Each row has a hidden score. How much does it go up from the first row of each pair to the second? 15 means little or no change, 30 a big rise and 0 a big fall. The score is a weighted sum of the row's numbers plus the product of two more (or one squared), each taken from its middle value.
[ -3  12 -25  13  -6  32 -22 -26  31 -17  11  -6  36  -8  24  -5]
[-22  17 -41  30  -5  16 -55 -29  23  -9   4 -27   9  46  26 -23] >> 11
[ -7   7   1  23 -35   8   2 -23  29 -18  31  15   5 -35   3  -2]
[ -3 -44  46  -9  -9 -31  57   7  24 -12  17  43 -53 -27 -41 -13] >> 12
[ -7  23 -33  21   1   5 -22 -20  14 -13 -18  -4   8   5  13 -10]
[-30 -30 -28  12 -23 -18   7  24 -21  -9 -25  27 -29  18 -28 -28] >> 20
[ 10   7 -34  29 -37  14 -35  -1 -41   5 -14 -41 -22  55  24   1]
[ 46  70   8 -12  38 -10  44  27  11   8  -2 -18  62 -62 -19  40] >> 13
[ 12  42   0  20  -8  50 -62 -59  -7 -11  34 -40  26  21  36  16]
[ 26 -18   3  16 -39  -3  28  -2 -56  -9  14   1 -48 -10 -17  20] >> 14
[ 37  17  -5  -2   9   7  33  24 -46   6 -11 -32 -10 -11 -11  26]
[ 58  46  61 -45  31 -23  49  18 -26   7 -27 -22  17 -45   7  55] >> 17
[ -2  14  -2  14   6  23 -33 -25  -3  -5  -4 -28   5  21  14   7]
[ 65  63  57 -32  25   7  30 -15  -1   8  16 -48  42 -50  47  77] >> 17
[-11  37 -53  20   0   5 -38  -3 -29  11 -34 -26  21  48   2  -1]
[ -45  -35 -112   49  -25    5  -11   61  -65  -21  -42   14  -36   34
  -38  -48] >> 28
[  0   4 -29  19 -14  19 -37 -38   1  -3  16 -25   6  32  43 -20]
[-15 -45   2 -22  -5 -28  29  61 -35  -3 -32  22 -54  24 -52 -27] >> 14
[  8 -38  27  12 -43 -13  21   1  -4 -10   6   5 -65  16 -13  -8]
[-20  -8 -46  10  25   1 -26   7   1  -6 -10   4  19  -3   6 -16] >> 19
[-24  10 -40  15 -13   8 -11  -3  -9 -13   5   7  16   8   0  -2]
[ 29  20  25   0 -13  18  -1 -46  27  -3  35 -18  15 -26  39  20] >> 13
[-42   4 -25  14  15  -2 -23   6  47 -10  -9  45  50 -15 -10 -35]
[-22 -28  -8  11   5  -1 -26 -16  26  -8  12  -4  18  18  -2 -11] >> 13
[-30 -28  42 -16  15 -41  34   5  56   3 -10  74 -21 -14 -67 -32]
[-34 -15 -27  18  15 -31   6  25  12  -2 -59  47  -3  -4 -50 -45] >> 12
[  2 -16   1  16 -15   6 -11 -12 -16  -1  -8 -16 -26  32 -17   0]
[ 37   6  22 -14 -12 -18  29 -10 -38  -2   9 -24 -39 -31   8  49] >> 19
[ -5  11   0  16 -25  13 -23 -31   6 -21  16   5   3  -7  18 -14]
[ 26  11  37 -12  -3  15 -22 -51  10  11  42 -47   1  15  37  13] >> 7
[ 75  39  87 -60  28  -8  60  -6 -12  23  10 -34  -5 -45  24  67]
[ -3  10 -28  29 -24  30 -55 -38   7  -5  14 -41  -6  51  40 -17] >> 13
[-16 -33  40 -26  11 -47  54  28  16   2 -15  53 -34 -23 -64  -1]
[ 38   9  -9  15 -24   9   4 -32 -10  -6  -9 -46 -53  33  17  22] >> 4
[ -8  15 -14 -13   5   6 -13  -1   2  -2  11   0  37  -2  -7  -5]
[  3  30 -19  25  -8  22 -41 -44  -4  -3   9 -30  28   1  30 -17] >> 18
[ 50  31  20 -10   7  -4  57  44 -42  10  -7 -34  -1 -46   2  50]
[-32 -47  45 -34  11 -33  54  19  52  -6  34  74 -23 -41 -65 -20] >> 18
[-34 -20  -8  16   7  10 -41 -37  57 -15  24  19  39  -5   6 -20]
[-22 -16  27  -8  13   0 -17 -22  46 -13  10  33  11 -19  -7 -15] >> 14
[ 45  30  23 -17  -7  14  32  -3 -42  17  26 -37  22 -46  25  37]
[-19  -6  -3   4  15   4 -28 -31  30  -9   5  16  24  -9  24 -11] >> 12
[-34 -27 -23 -18  30 -33  29  72 -15 -12 -38  46  -3 -13 -60 -11]
[-17  -2 -22  -3  13  -3 -16   4  12 -13 -19  -1  -2  14  13 -20] >> 16
[ 46  48  27  -1   0   8  27  -5 -20   1   2 -42  13 -20  25  46]
[ -2 -21  -9 -19  26 -18  22  46 -21   7 -32   4 -23   0 -28  -6] >> 15
[-17 -30 -15  -1   0 -14  33  46   0   5 -26  61  -7 -26 -35 -11]
[-33  15  21 -17  33  -6 -33   3  57   6   9   8  56  20   5 -22] >> 16
[  5 -42  -3  10 -47   1  13  -9  -3  -7  -4   0 -73  27 -29 -11]
[  4  16 -30  16 -14   6 -19 -13 -10 -15 -45 -15  -2  24  23   3] >> 21
[ 56  88  20   8  11  43  -6 -42  -8   4  31 -58  54 -56  56  59]
[-12  11 -40 -23  48 -32  32  92 -51   8 -78  14  14 -12 -50  -9] >> 11
[-23  -6 -26 -11   4 -20  16  47   3   1 -17  39  19 -26 -33 -19]
[-18 -16 -16  10   4  -1 -11  12   7   6  -8  13  -6   8  -6 -17] >> 13
[  7  32 -30  10   5  12 -32 -10 -30   4 -17 -32   2  28  16  -2]
[  7   2  -7  29 -13  22 -37 -15 -13  -7   8 -35 -19  31   6   0] >> 15
[ -3   3  16  11 -15  13 -23 -57  30  -3  35   1  -6  -5  14  -2]
[ 35  36   4 -21  11   3  33  -7 -17  13  -6 -24  11 -29  17  32] >> 17
[  9  16 -28 -13  12 -11   0  36 -69  17 -35 -24 -18  31 -22   4]
[ 13  11   1   0  -2  15   6   8 -32   5 -15 -11 -10  14  21  -7] >> 20
[-42 -23 -13  11   8  -2 -16   7  10   7 -20  21  -8  16 -25 -37]
[-37 -22 -46  34 -26  -4  -2  15   0  11   1   1   1  34  -9 -18] >> 17
[-35 -29  60 -23  10  -2   1  11  66  -5  25  63  14 -10 -19 -47]
[-27  13  -3  16  10  23 -53 -38  48 -16  22  -3  53  -1  31 -14] >> 14
[ -4  37  14  12 -12  -4   3 -31  37  -8  47  -7  11   1   5 -18]
[-19  -7 -14  22 -16  -5 -24 -15  18 -15   4  -1 -24  33  -6  -8] >> 12
[-32   2  -4  -2  19   7  -8  24  14  -7  17  22  58 -15  -2 -16]
[  1  -8  16  -3  18  16 -10   1  39  -2   9  22  23 -29   9 -15] >> 8
[-34  11 -18   1  20  -8 -31   7  42   7 -12  23  42   6  -3 -11]
[  7   1  23  -3   1  17  -8 -59  29  -1  28  -4   6 -19  18  14] >> 15
[-26 -17 -20   2   3  -4   0  22   1   0 -18  17   9  -7  -9 -11]
[ -2 -48  34  -7 -16 -30  56  26   0  -7  -1  54 -64 -18 -65  -8] >> 7
[-45  -8 -15  24 -11  17 -56 -26  57   4   9   5  27  38  10 -27]
[-22  -5  -2 -16   0  12 -10 -24  51 -11  36  35  51 -56 -11  11] >> 16
[-28 -26  -1   1  14 -20   7  16  28   1  -8  27  -8  11 -32 -24]
[ 33  38  14 -14  13  23   6  -6  -9  13  39 -27  33 -23  38  29] >> 15
[ 33  21  11  27 -21  45 -23 -72 -12  14  59 -47  -6   4  66  37]
[-20   6   8   3  31   8 -33 -10  52   1   3  15  65 -23  14  -3] >> 15
[ 41   0  26 -23  -3 -19  54  21 -39  -3  -5 -11 -29 -22  -4  41]
[  9 -24   9  22 -40  10  -1 -39  13   5  24 -22 -13  18  32  10] >> 19
[-31  -4  20 -30  58 -11 -39 -14  17   1  11  29  30   1  -5 -41]
[-25 -43  -7  42 -35  13 -11 -45  45 -15  34  17 -50  20  -8 -28] >> 9
[ -4 -17 -18   7 -19 -22  45   3   2   8   2  25 -48 -11  -8  -4]
[ 42  73  28 -25  43   1  -7 -10   8  31   6 -50  46 -27  38  49] >> 2
[ -9  -6 -47  25 -19  23 -34 -23 -17  -8  21  -9  -7  29  16 -37]
[ 23 -11   1  -6   1  -8  36  12 -26  -9 -10 -11 -16 -14  -6  19] >> 13
[ -5  11 -10  21  -3  25 -57 -42  29 -11  17 -38  25  25  44  -6]
[  7  15   9 -10  13  39 -35   8 -10  27 -32  -5  33   9  49  -6] >> 21
[ -9  25 -38  35 -15  16 -14 -10  -7 -24  -1 -21  26   6   2 -11]
[-19  25  20 -11  23 -12   4  20  21   0 -22  20  36 -12 -17 -26] >> 9
[-38 -23  20   0   3  17 -19 -29  50 -10  44  42  29 -28   5 -16]
[-21 -34 -19   6  -1   4 -17  -2  22  -4 -27  16  -9  28   7 -30] >> 12
[-40  28 -33   8  55  -1 -67  -4  69   2 -35  -1  83  15  14 -35]
[ -2   0 -24  27  -8  43 -26 -29   3  11  57 -11  25 -16  26  18] >> 16
[-20   4 -39  29 -10  21 -38 -22   3  -8  13 -12  15  19  21 -15]
[ -6 -27 -33   0  -5   2   4  40 -46  10 -18 -12 -25  32   1  -5] >> 17
[  3 -51 -45  24 -38   1  16  35 -69 -10 -26 -15 -64  50  -1 -16]
[ 30  21  28   6 -12  25 -25 -64  35  -5  29 -33  -9  12  49  41] >> 7
[ 12  11  15  15   4  14 -17 -54  43 -14  26 -10  38 -17  41   8]
[ 71  66  52 -32  -6  18  42 -34   4   9  51 -29  48 -83  43  90] >> 16
[  9   9 -35   4   1 -11  18  45 -74   5 -33 -31  -8  13 -16  22]
[-41 -22 -29  12  -5 -20   7  11  20  -8  18  29   2  -1 -46  -6] >> 12
[-13   4 -35  23 -22  30 -59 -20  13   1   5 -17   6  36  29 -26]
[-32  -8 -21   7   4  52 -63  -4   4   9  -7  15  37  14  31 -36] >> 23
[-23 -27   8  -5   1  -3 -15 -22  31  -9  15  24  -2  -4  -6 -25]
[-30  -6 -19   3  22  13 -49 -20  53  -8  12  15  60   5  18 -25] >> 15
[-33  17 -17  -1  40  10 -64 -13  52  11 -14   4  57  34  28 -58]
[-36 -10 -50  12   5  -1  -8   7   4  -3  13  32  14   4 -23 -23] >> 12
[ 51  17  56 -34   3 -31  55  37 -38  10 -10 -14 -24 -40 -23  38]
[-13 -12   2  18 -12 -17  17  -1  22   3  -1  33 -25 -12 -36 -17] >> 10
[  3  19 -67  35 -16  22 -36  -6 -12 -12 -13 -51  10  34  27  -1]
[-23 -25  29 -12   2 -21  14   8  48   7 -16  36   3  -3 -38  -4] >> 14
[-29 -13  13   4 -12   1 -31 -26  33   0   0  25  20   2  -2 -21]
[ 12   4 -17   7 -31  17 -19 -40  27   5  17  -9 -13  18   9  -1] >> 6
[ -4  -3 -14  19   0  39 -58 -63  41   0  57 -16  13  19  48  10]
[ 73  67  68 -33  30   9  23 -33  -4  20  26 -44  41 -59  53  87] >> 11
[ -6  12 -56  -9  19 -20  12  59 -66   9 -36   9   0  -1 -38  -2]
[ 25  35 -16  12  13  27 -37 -12 -19  11 -19 -57  23  24  52   1] >> 15
[ 46  57   5 -15   9   3  23   7 -22 -28 -17 -36  22 -34  20  59]
[ 30  30  36   6 -19  32 -29 -58   4  11  53 -50  -1  14  57  19] >> 5
[ 37 -14  69   0 -26   6  16 -66  31 -14  54 -13 -38 -13  18  18]
[ 57  48  38 -42  32 -17  28  27 -27  32 -34 -24  21 -25  13  68] >> 16
[-39  -5 -44   7  -2  -2 -29  -1  17 -15 -32  23   9  25 -20 -27]
[  9  15   5   8  -9  17  -6 -15  -1  -4 -10 -11 -28  24  19   0] >> 14
[-16   2   5  -9   7  -3 -26 -18  43   6   4  10  21   3  13  -2]
[ 46  64  39 -20   8   4  17  -4 -35   8   1 -40  14  -7  11  45] >> 13
[ 26   7  -5   2 -20  15 -21 -37 -12  10  25 -46 -19   6  28  21]
[ 26   5  -7  -8 -17  -4  33   4 -37  10  -2 -12 -39  -9  -5  20] >> 15
[-22 -60  50 -14 -28 -25  50  -8  53 -12  38  69 -31 -44 -48  -2]
[-17   5   1  -1  22   9 -32 -11  42  11   7  -8  30  10  21 -19] >> 17
[-34 -45  42 -32  10 -49  48  46  36  -4   8  68 -12 -23 -74 -32]
[ 67  58  47 -20  28  13   8 -19 -23   7   1 -68  37 -33  54  60] >> 16
[ 19 -34  24  26 -46   1  30 -22   1  -5  18 -11 -73   4  -5  18]
[-20 -23 -23  30 -15  15 -30 -16  30 -14   5  -5  -4  31   8 -23] >> 17
[-14 -22 -13 -18  19 -53  51  83 -42  -5 -76  58 -46 -17 -80 -21]
[-21 -53   5  -6 -14 -39  71  47  -9 -14   2  71 -59 -27 -81 -21] >> 15
[ 24  -9  63  -3  -6  23  -8 -45  16   3  29 -21 -21   0  21  16]
[-33 -22 -17   0   5 -22  13  18   1  -3   0  21 -12   6 -31 -21] >> 21
[-12   6 -21  10  12 -11 -17   7   7  11   0 -18  14  20   6 -15]
[ 46  25  70 -14   8  25 -11 -69  23   1  17 -28 -11 -11  51  21] >> 10
[-28 -21 -29  14 -19 -14  -1   9  17  -2   1   9   0  33 -23 -16]
[-21  -7 -36  18  -3  -2 -23  20 -24  -1 -21 -18 -19  39  14 -19] >> 20
[-17 -27  22  10  -1   1  10  -1  -8  -6  13  33 -15  10  -8 -26]
[-15  -6  -9  -2  18   4 -18  -3  20   9   5  -2  31   6  11 -23] >> 16
[ 35  22  34 -24  -5   4  20  28 -20  15 -19 -34  13  -4  19  29]
[ -7 -52  18 -19  -8 -22  16  14   8   9   8  26 -24   8 -24  -7] >> 13
[ -6 -16 -20  -1  -9 -19   8  31 -14   6 -32   7 -21  27 -12 -18]
[-29 -41  36 -24  16 -33  36  21  42 -17  15  62  -7 -39 -53  -6] >> 17
[ -9  11 -52  -2  -1  -5  -6  58 -61  11 -44 -16  -8  34 -19  -8]
[  3 -32  -3   3  -4 -16   5  16 -15   0 -30  -6 -40  17 -18  -7] >> 10
[-38 -21 -19  18 -14   0 -14   1  37 -15   9  40   0  -4  -9 -38]
[ -2  14 -45  32 -24  21 -26 -22 -11 -12 -19 -11 -11  24  14  -6] >> 11
[ 71  67  59 -55  39  -1  39  20 -53  22 -15 -59  26 -33  26  78]
[ 79  73  84 -47  27  18  23 -31   9  28  38 -45  47 -60  61  71] >> 15
[ 51  28  44 -33  15  -6  39  -1 -20   9  -2 -22   2 -25   2  60]
[-47  -2   0   4   5   3 -25   8  35  10  -2  34  42  -9  -5 -36] >> 26
[  8  32   1 -25  15  -5  23  31 -19  11 -24 -14  25 -34   3  11]
[-32 -51 -22  -7 -24 -29  27  48 -22   5 -25  35 -40  19 -47 -36] >> 13
[ 12 -11  -9  23 -29   9 -44 -54  -5   8   6 -28 -40  54  33 -10]
[-32 -10 -57  -7  13 -21  -7  50 -26   3 -56   6  11  41 -27 -34] >> 18
[ -7 -49  28  -7 -14 -11  53  19  -6 -13  13  42 -41 -28 -44  13]
[ 46  37  10 -16   4  12  24  18 -55   7  -6 -34   6 -13  21  33] >> 21
[-48 -23 -38  31 -11 -15  -2  17  27 -12 -12  42  -6   2 -34 -30]
[ 86  87  86 -23 -11  35  17 -68   3  14  74 -66  55 -47  77  85] >> 18
[-16 -33  -1 -16  15 -52  57  51   4   0 -16  39 -32 -14 -70 -15]
[-65  10 -22  -9  46   3 -57  12  55  10  -7  39  79  -6  11 -40] >> 24
[-57 -39  45 -28  50 -10  10  37  42  -1  -2  71   8 -26 -50 -43]
[-16 -42 -16  17 -24  -3  10  14 -11  -7  -7   6 -31  39 -39  -9] >> 3
[  0  15 -67  18  -2  20 -27  17 -50  -3 -21 -36  -4  30  23  -5]
[ 24  47 -21  -1  33  -4  -5  10 -31  17 -20 -26  40  -8  19  25] >> 12
[ 26  40  46  -4  21  18 -65 -57  21  12  18 -73  14  48  61  13]
[-38 -17   8 -18  33  -1  -8  22  27  -9 -23  48  19 -23 -25 -30] >> 21
[-49  15 -51   5  27   7 -54  38  12  -9 -26  27  59  20  -3 -28]
[-41 -19  20 -18  22  -7 -12  -2  51  -9  -2  51  34  -9 -23 -27] >> 11
[ 54  34  54 -30  17  -9  47  23 -42  11 -17 -23  -2 -27   4  39]
[-47  34  -7   2  47  14 -43 -16  75 -14  19  37  82 -34  30  -3] >> 19
[-30 -12   1   0  -1   2 -23 -22  36 -10  20  24   7   0   8 -19]
[-45   9 -34  19  11   1 -37   0  36   2 -11  22  38   1   1 -33] >> 15
[ -7  13   1  -6  -8   6 -33 -22  27   4  -3  -9  24  16  34   1]
[-10  -7 -72  20 -20   3 -25  19 -40  -1 -37 -34 -35  69  -2 -29] >> 11
[ 65  49  53 -35  18 -13  59  18 -41  26 -11 -25  -2 -52   0  42]
[ 74  59  69 -36  17  24  42 -49  -4   9  30 -67  34 -69  43  81] >> 14
[-39 -33 -14  15  -6   9 -43 -19  43  -5  20  27  12  14   7 -31]
[ 17  36  -4  24 -30  39 -44 -64  18 -15  30 -46  17  37  59  -2] >> 13
[-19 -22 -19   0  -1 -42  38  37 -25   0 -22  21 -34  21 -83  -7]
[-16  15  14 -16  33  15 -35  -8  34   3   0  17  61 -16  29 -14] >> 27
[  0  -2  10 -23  29 -24  34  23  -1  -3 -22   5 -13 -25  -3  -9]
[ -3  20   4   8 -14  19 -19 -23  38   4  20  -4  33 -21  28   4] >> 11
[  2 -54  -2  -5 -25 -30  38  45 -14 -19 -17  39 -65  14 -55 -30]
[-29 -46  -5 -17   8 -37  52  71   2   4 -28  53 -24  -4 -55 -38] >> 20
[-64  14 -30  13  31  16 -72  -9  64   7   0  10  82  19  19 -47]
[-26 -42 -20 -10  14  -7   1  -3  23  -1  -5  34  -2 -14 -16  -6] >> 18
[ 15  10 -27  18 -19  20 -27 -20 -22  -7  10 -52 -11  45  35 -10]
[-33  -5 -10  -2  15   1 -22  -8  33  -9  20  18  48  -9 -13 -20] >> 17
[-30   1 -20   0  21  -2 -26  32   6   6 -42  -7   2  36  -4 -31]
[ 13  -3  29   6 -11  18 -23 -42  21 -14  37 -16 -15  11  16  -6] >> 11
[-55   3 -46   2  23 -10 -55   8  32 -18 -28  27  52  25  -8 -29]
[  8 -24 -22  26 -20  35 -37 -46  -1 -13  21 -39 -27  28  41 -15] >> 14
[ 41  22  51 -29  22  -7  16 -17   1   6  10 -25  -7 -15   0  44]
[-32 -16 -29   6   4 -36  -8   7  16  -9  11  18 -12   4 -34 -24] >> 21
[-38 -28 -32  11 -24  -1   4  25 -15 -19 -11  38 -23  11 -23 -17]
[-28   1 -21   7  13  -5 -11   5  17 -11   4   5  17   5 -13 -19] >> 12
[ -7   1  18 -13  -1  13 -23 -16  28   3  24  -3  11  11  10  -9]
[ 12  14  -5   3  -5   7 -16 -22   9  16  -3 -32 -17  38  30   1] >> 17
[  8   3 -31  16 -23  26 -29 -35  18  -1  17 -35  -9  26  29   8]
[-18 -36  -6   4  10 -13  15  32  19 -23 -19  44   9 -27 -31  -5] >> 21
[-17 -25  18 -19  15 -22  29  48   7  14 -20  42  -4  -4 -59  -7]
[-31 -58 -22   4 -13 -55  57  46  -6 -15  -5  49 -40 -10 -86  -9] >> 16
[ 14  21   6   5 -15  29 -13 -39  16  11  25 -16  24 -14  36  22]
[-11 -11   1   1  -4 -15  14 -20  34  -5  38   5   9  -2  -6 -17] >> 18
[ 47  24  21 -22   8 -12  33  23 -47  11 -19 -30 -13  -9  13  45]
[-34 -23   8 -11   7 -26  45  60  -5   7   0  57   4  -8 -52  -7] >> 19
[ -8  -3 -45  39 -30  20 -32 -12 -20  -5 -13 -23 -19  19  17  -4]
[-49 -44 -28 -11  31 -33   2  55 -28  -2 -54  26 -43  56 -49 -44] >> 21
[ -7  20 -47  21  -9   6 -43   4  -4   0 -35 -26  12  47  11 -14]
[-26   4   2  12  18  13 -23 -17  32   0  19   3  30  -9   8 -11] >> 20
[  7  26 -16  11 -31  16 -24 -29   6  23  18 -25  23  22  45  16]
[-18  22 -64  12  15  -6 -10  61 -54  10 -52  -5  24  28  -6 -20] >> 19
[-18 -32 -50  11 -27 -14 -11  42 -38  -6 -46   3 -25  52 -19 -18]
[-12  14  -4   4  18  14 -39 -32  45  -9  20  -8  48 -10  36 -15] >> 16
[ 26  21  19  15 -14  23 -10 -50   4 -13  31 -16   5 -19  29  19]
[ 45  35  44 -27  30  -3  44  32 -21   3  -8 -14  30 -55  10  36] >> 22
[ 48  36  33 -34   7  -2  38  26 -57  21  11 -28  11 -42   0  50]
[ 40 -47  23   1 -38 -21  38  11 -32 -10   0   4 -96  16 -34   9] >> 3
[-24 -39 -14  -6  -2 -26  18  48 -17   6 -22  42 -34  15 -58 -15]
[-28 -64  42  -5 -19  -7  31 -10  39 -13  53  46 -23 -31 -25  -8] >> 24
[-16  19 -68  28  -5  17 -38 -17   3  -4 -25 -17  20  27  13 -30]
[ 27  12  27 -11   7  14  13  -4 -13   4   2  -8  -6 -26  14  27] >> 16
[-19   4 -25   8  -5  -1 -45 -14  16   1  -8  -3  20  43  13 -31]
[-14   8 -57  14 -11  -4 -21  29 -35   6 -54 -17 -17  54  -8 -30] >> 15
[-17 -42  25 -14 -17 -23  31   2  32  -4  12  59 -13 -33 -28  -7]
[ 25  42   5 -16   7   4   7 -14  16  22  21 -17  48 -28  32  43] >> 13
[-17 -43  -4 -22   3 -46  52  48  -4   4 -13  52 -16 -20 -41 -15]
[-49 -46  -4 -39  25 -41  15  60   9   8 -19  52 -18  17 -56 -30] >> 17
[ 76  30  68 -18 -28   4  37 -21 -28   7   7 -44 -52  -9  23  51]
[  6  -5  -9   5 -16  11 -52 -41  23  11  18 -21  -1  32  30   2] >> 17
[ 58  40  34 -23  11  -4  32   5 -36  11  -6 -33   4 -23  14  46]
[-28  16 -31   9   9   1 -28   2  20   3 -14  16  37  25 -11 -27] >> 14
[-17 -13  -6  -8  20 -17  37  53 -10  -5 -15  19 -10 -11 -48   4]
[-36  20 -38  -4  34 -22 -22   6  34 -11 -41  28  38  -8 -20 -17] >> 15
[-69 -12 -33  20  40  11 -33  19  30 -24  -8  54  41 -21 -17 -58]
[  7  -9 -10  29 -32  24  -4 -34 -10  -5  27  -9 -17  -7  12   3] >> 8
[-13 -14  -5  16 -32   4 -10 -28  15  -4   8   0  -9   9  16   6]
[ 27  10  -2  -5 -13  -9  24  12 -28  24  -1 -17   1   5  11  26] >> 14
[ 17 -16  35  -3  -9  14   4 -10  -7 -15  20 -12 -49  13   9 -27]
[-22 -15 -16  -5  29 -17 -33   9  -2   9 -32   4   5  26  -2   8] >> 20
[-43 -51 -20 -24  -9 -48  53  85 -10  17 -45  87 -19  -7 -69 -17]
[ 71  54  60 -28  25   5  15 -31 -23   3  16 -62  -7 -35  46  50] >> 7
[-38 -14 -44  12   2 -11  11  73  -5 -11 -30  39   1  20 -25 -58]
[ 40  36  21 -24   5 -10  26  11 -33   2 -11 -29   5 -19  11  41] >> 9
[-13 -33 -46   5   0 -30  14  30 -21   8 -29  20 -47  14 -38 -21]
[  4 -15  10   4 -30  20 -14 -51  38  -5  54 -22 -13  21  42 -10] >> 16
[-40 -67  36   4  -2 -29  40  29  11 -18  -9  50 -42   7 -80 -39]
[  7  29 -17  11 -12 -18  47  36 -31 -12 -43   6 -12 -34 -30   7] >> 23
[ 21  14  18 -27  10 -17  34  16 -12   1  -3  -9   1 -29  -6  25]
[-19 -65  -3 -20 -20 -36  53  24  -7  -6   3  57 -62  11 -65 -34] >> 16
